Small tables with named rows and columns. After each table, cells are looked up by row and column.

Table Gireroz
,Bos,Rekef,Zigabu,Rer,Vodogom,Lapi,Kisirul
Pegeres,120,183,147,171,185,143,178
Zevaril,140,128,127,140,100,145,114
Vef,154,106,183,74,153,90,160
Vad,90,165,217,161,214,62,214
Kivok,180,129,95,110,77,169,87
Ladi,99,182,218,141,220,37,201
Furazav,175,101,58,128,73,244,80
Nazotuz,112,216,194,156,199,79,166
Zon,102,217,197,154,205,64,172
Fifal,109,208,196,154,192,81,168

Rer of Fifal = 154
Rekef of Fifal = 208
Zigabu of Furazav = 58
Kisirul of Vad = 214
Lapi of Fifal = 81
Vodogom of Kivok = 77
Bos of Zevaril = 140
Vodogom of Furazav = 73
Lapi of Kivok = 169
Rer of Pegeres = 171
Lapi of Zon = 64
Rer of Zevaril = 140
Vodogom of Zevaril = 100
Lapi of Ladi = 37
Vodogom of Nazotuz = 199
Rer of Ladi = 141
Lapi of Furazav = 244
Row with the largest Kisirul: Vad

Sut:
,Fum,Gobud,Nam,Nor,Fam,Nuvit
Panizul,1499,3558,21842,21919,14215,-21728
Zelo,14151,-9799,-927,8277,2064,27476
Lus,5941,-54882,-30935,1774,-11441,25943
Silaloz,14383,-43871,-7383,20479,-12047,12559
Kipagi,16181,-14710,-9873,14101,15699,-41072
Mobozi,32015,-1472,8741,50768,-5260,45497
Vuzus,-2326,-21056,25084,50350,-9977,6016
Nameku,10844,7810,21896,61405,10239,15269

Kipagi, Nor: 14101
Mobozi, Fam: -5260
Kipagi, Fum: 16181
Silaloz, Fam: -12047
Kipagi, Nam: -9873
Nameku, Nam: 21896
Silaloz, Nuvit: 12559
Zelo, Nam: -927
Zelo, Nor: 8277
Vuzus, Fum: -2326
Lus, Fum: 5941
Mobozi, Fum: 32015
Panizul, Gobud: 3558
Mobozi, Nuvit: 45497
Silaloz, Fum: 14383

Peza.csv
,Vokug,Zedakog,Lebivo,Lemisif,Kelik
Zis,0.4,-0.6,-0.6,0.0,-0.6
Fuziza,-0.4,-0.1,0.3,-0.4,-0.2
Dem,0.2,0.1,0.5,0.3,-0.5
Tep,0.5,0.2,-0.2,-0.2,0.5
Daneduf,0.1,0.1,-0.6,0.2,0.4
Sirir,0.4,-0.4,0.0,-0.2,0.3
Zil,0.2,-0.2,0.2,-0.2,0.4
Nok,-0.1,0.0,0.3,-0.2,-0.6
Kupenu,-0.2,-0.5,-0.6,-0.5,0.6
Nebi,0.5,0.4,0.2,0.4,-0.6

Zedakog of Nebi = 0.4
Lebivo of Fuziza = 0.3
Vokug of Zil = 0.2
Lemisif of Zil = -0.2
Vokug of Nok = -0.1
Lemisif of Nok = -0.2
Vokug of Nebi = 0.5
Zedakog of Tep = 0.2
Zedakog of Zis = -0.6
Lebivo of Nebi = 0.2
Kelik of Kupenu = 0.6
Zedakog of Fuziza = -0.1
Kelik of Nebi = -0.6
Kelik of Sirir = 0.3
Vokug of Tep = 0.5
Lemisif of Dem = 0.3
Kelik of Daneduf = 0.4

Lafivo:
	Rup	Nubu	Tal	Zor	Fol	Fesoro
Morefid	170	158	131	131	105	204
Refaran	107	132	202	108	145	187
Gali	104	126	114	132	144	145
Liv	174	193	163	180	248	149
Kebus	145	147	113	96	127	97
Ludoto	56	139	124	155	132	0
Datuvam	191	202	133	149	81	68

Rup of Morefid: 170
Fol of Refaran: 145
Fesoro of Datuvam: 68
Nubu of Morefid: 158
Nubu of Liv: 193
Fesoro of Kebus: 97
Rup of Ludoto: 56
Zor of Gali: 132
Zor of Refaran: 108
Zor of Morefid: 131
Tal of Datuvam: 133
Tal of Morefid: 131
Fol of Morefid: 105
Which row has the largest Fol? Liv

Table Zuvalov
	Guluzo	Negevi	Bome	Rupilur	Natun	Tun	Sinoge	Nazuz	Govoza
Vad	6.222	2.471	5.777	5.427	8.315	6.938	5.589	1.300	4.156
Nov	6.583	4.830	3.026	2.790	6.920	4.115	9.458	5.007	2.170
Puzefi	5.731	3.520	6.216	5.986	7.092	6.760	4.371	2.300	5.276
Fuvi	5.184	4.797	6.231	6.277	5.272	6.039	3.444	4.078	6.357
Lof	5.077	5.797	5.804	5.728	4.068	5.152	3.871	5.827	6.447
Nesa	5.980	3.426	5.564	5.330	7.323	6.299	5.568	2.602	4.435
Vidider	5.596	4.174	5.815	5.698	6.248	6.096	4.551	3.394	5.391
Lora	5.561	3.994	5.988	5.858	6.551	6.310	4.499	3.103	5.308

Nov, Sinoge => 9.458
Vad, Rupilur => 5.427
Fuvi, Rupilur => 6.277
Vidider, Bome => 5.815
Vad, Govoza => 4.156
Nov, Bome => 3.026
Lof, Negevi => 5.797
Vidider, Rupilur => 5.698
Lora, Natun => 6.551
Vad, Nazuz => 1.300
Puzefi, Bome => 6.216

